Here are some points:
  -0.4   0.1  -0.2  -0.2   0.7   0.1   1.1   0.9
   0.6  -0.3   0.7  -1.5  -1.1  -0.6   2.4   1.5
   0.7   0.7   1.3   0.6  -0.5   1.1  -3.4  -1.4
  -1.4   0.3  -0.9   0.2  -0.2   0.8  -1.3  -0.4
   1.4  -0.5  -1.0   1.3   1.4  -0.4   0.5   0.8
  -0.1  -0.4  -1.6  -0.6   0.8   0.2   1.3   1.6
  -0.9   1.2   0.6   0.6   1.1   0.7  -2.4  -0.8
  -2.0  -0.9  -0.8   1.9   2.0   1.0   0.1  -1.2
  -0.4   0.8   0.5  -0.4  -0.1   0.7  -0.1   1.4
  -0.1  -0.8   0.7  -0.3  -1.3   0.6   0.1   0.9
  -0.2  -0.7  -0.3   1.7   0.4  -0.4   0.6   1.0
   0.7   1.2   0.2   0.4   0.0  -0.4   0.1   0.2
   0.5  -0.5  -0.6  -0.3  -1.1   0.0   1.9  -0.8
  -0.2  -0.4  -1.3   0.2  -0.7  -1.4   0.3   1.3
   0.1   0.0  -0.3  -2.1  -1.4  -1.5  -0.7   0.1
  -1.5  -0.6  -0.8   0.2   1.7  -1.0  -1.7  -0.7
  -0.4  -0.7   0.8  -0.9  -0.3   0.2   1.3   0.5
   0.4   0.9  -0.3  -0.2   1.1   0.4  -1.6  -1.4
   0.1  -0.3  -0.6   0.8   0.6  -0.3   1.3  -0.3
Here are 10 more points, each followed by its number:
   0.1   0.1  -0.1  -0.7  -1.0   0.2  -0.6  -1.8 0
  -1.6   1.1   0.8  -2.2  -2.9   0.9  -1.4  -0.3 1
   0.1   0.2   1.0   1.6   0.0   0.7  -1.8  -1.7 2
   1.1   1.3   0.4   1.2   0.0   0.8  -1.3   0.2 3
   0.2  -0.5  -1.6   2.2   0.1   0.1  -0.6  -1.4 4
   0.0  -1.1   0.5  -0.6  -0.9  -1.0   0.1   0.9 5
   1.7   1.8   0.8  -0.9  -1.8  -0.6  -0.2  -0.4 6
  -0.3  -0.3  -0.9   1.0   0.7   0.3   0.2  -1.0 7
  -1.1   0.5  -0.4   0.9   0.9   0.7  -0.5  -1.3 8
   1.1  -1.3  -1.0   1.1   0.3  -0.3   1.2   0.6 9
Which two of these numbered points are nearest to each point below, looking only along the 2 directions in which the first points spread most? Their numbers follow each, nearest first.
   0.4  -1.3  -0.8  -0.1   0.8   0.0   1.1   0.9 > 9 5
  -2.0   0.6   0.8  -1.7  -0.5   0.9  -0.5   0.0 > 0 3
   1.0  -0.6  -0.6  -0.3  -1.5  -0.7   0.0   0.5 > 5 0
  -0.2  -0.9   1.4  -0.3  -1.4  -2.5   1.2  -0.4 > 5 6
   1.3   0.0   0.9   0.6   1.0   0.5  -0.9  -0.4 > 3 0
  -0.7   1.7   1.3   0.6   1.9   0.0  -2.4  -1.3 > 2 3
  -0.3   0.3   1.1   0.6  -0.9   0.2   0.2   1.7 > 5 0
   0.9   1.8   0.3  -1.2   0.4   0.9   0.3  -0.6 > 0 3
  -0.3  -0.7  -0.6  -0.1   1.8   0.7  -1.7  -0.8 > 8 4
   0.3   0.6   0.6  -1.0  -0.5   1.2  -1.3   0.4 > 0 3
  -0.7   0.7  -1.2   0.1   0.6  -0.1   0.3  -0.5 > 7 4
  -0.8  -1.6  -2.7  -0.6   0.3  -2.4   3.6   2.0 > 9 5
  -1.6  -0.4   1.3   0.8  -0.1   1.7  -2.0  -1.4 > 2 3
   0.5   1.6   0.0   1.0   2.2  -0.1  -2.7   0.4 > 2 8
   0.8  -0.5  -1.1   0.1   0.5  -0.3   2.7   0.5 > 9 5
  -0.1   0.9   0.7   1.3   2.2   1.1  -1.1   0.4 > 8 4
  -0.7   0.2  -0.1  -0.7   2.7   0.7  -2.3  -2.7 > 2 8
   0.2  -1.1  -1.4   0.3   0.7  -0.8  -0.3  -0.8 > 7 4
  -0.2   0.1   1.3  -1.5  -1.9   0.0  -0.2  -0.1 > 6 1
   0.3   0.2  -2.3   1.0  -0.6  -0.1   0.4   1.8 > 9 5
   0.5   1.8  -0.3   1.0   2.1   0.8  -2.3  -1.4 > 2 8
  -0.1  -0.1  -1.2   1.6   1.3   0.5  -0.7   0.2 > 4 7
  -0.5  -0.6   0.4   1.5   0.6   0.5   0.9  -1.5 > 7 4
   1.4   0.6   0.2   1.4   1.2   0.1  -1.1  -1.3 > 8 2
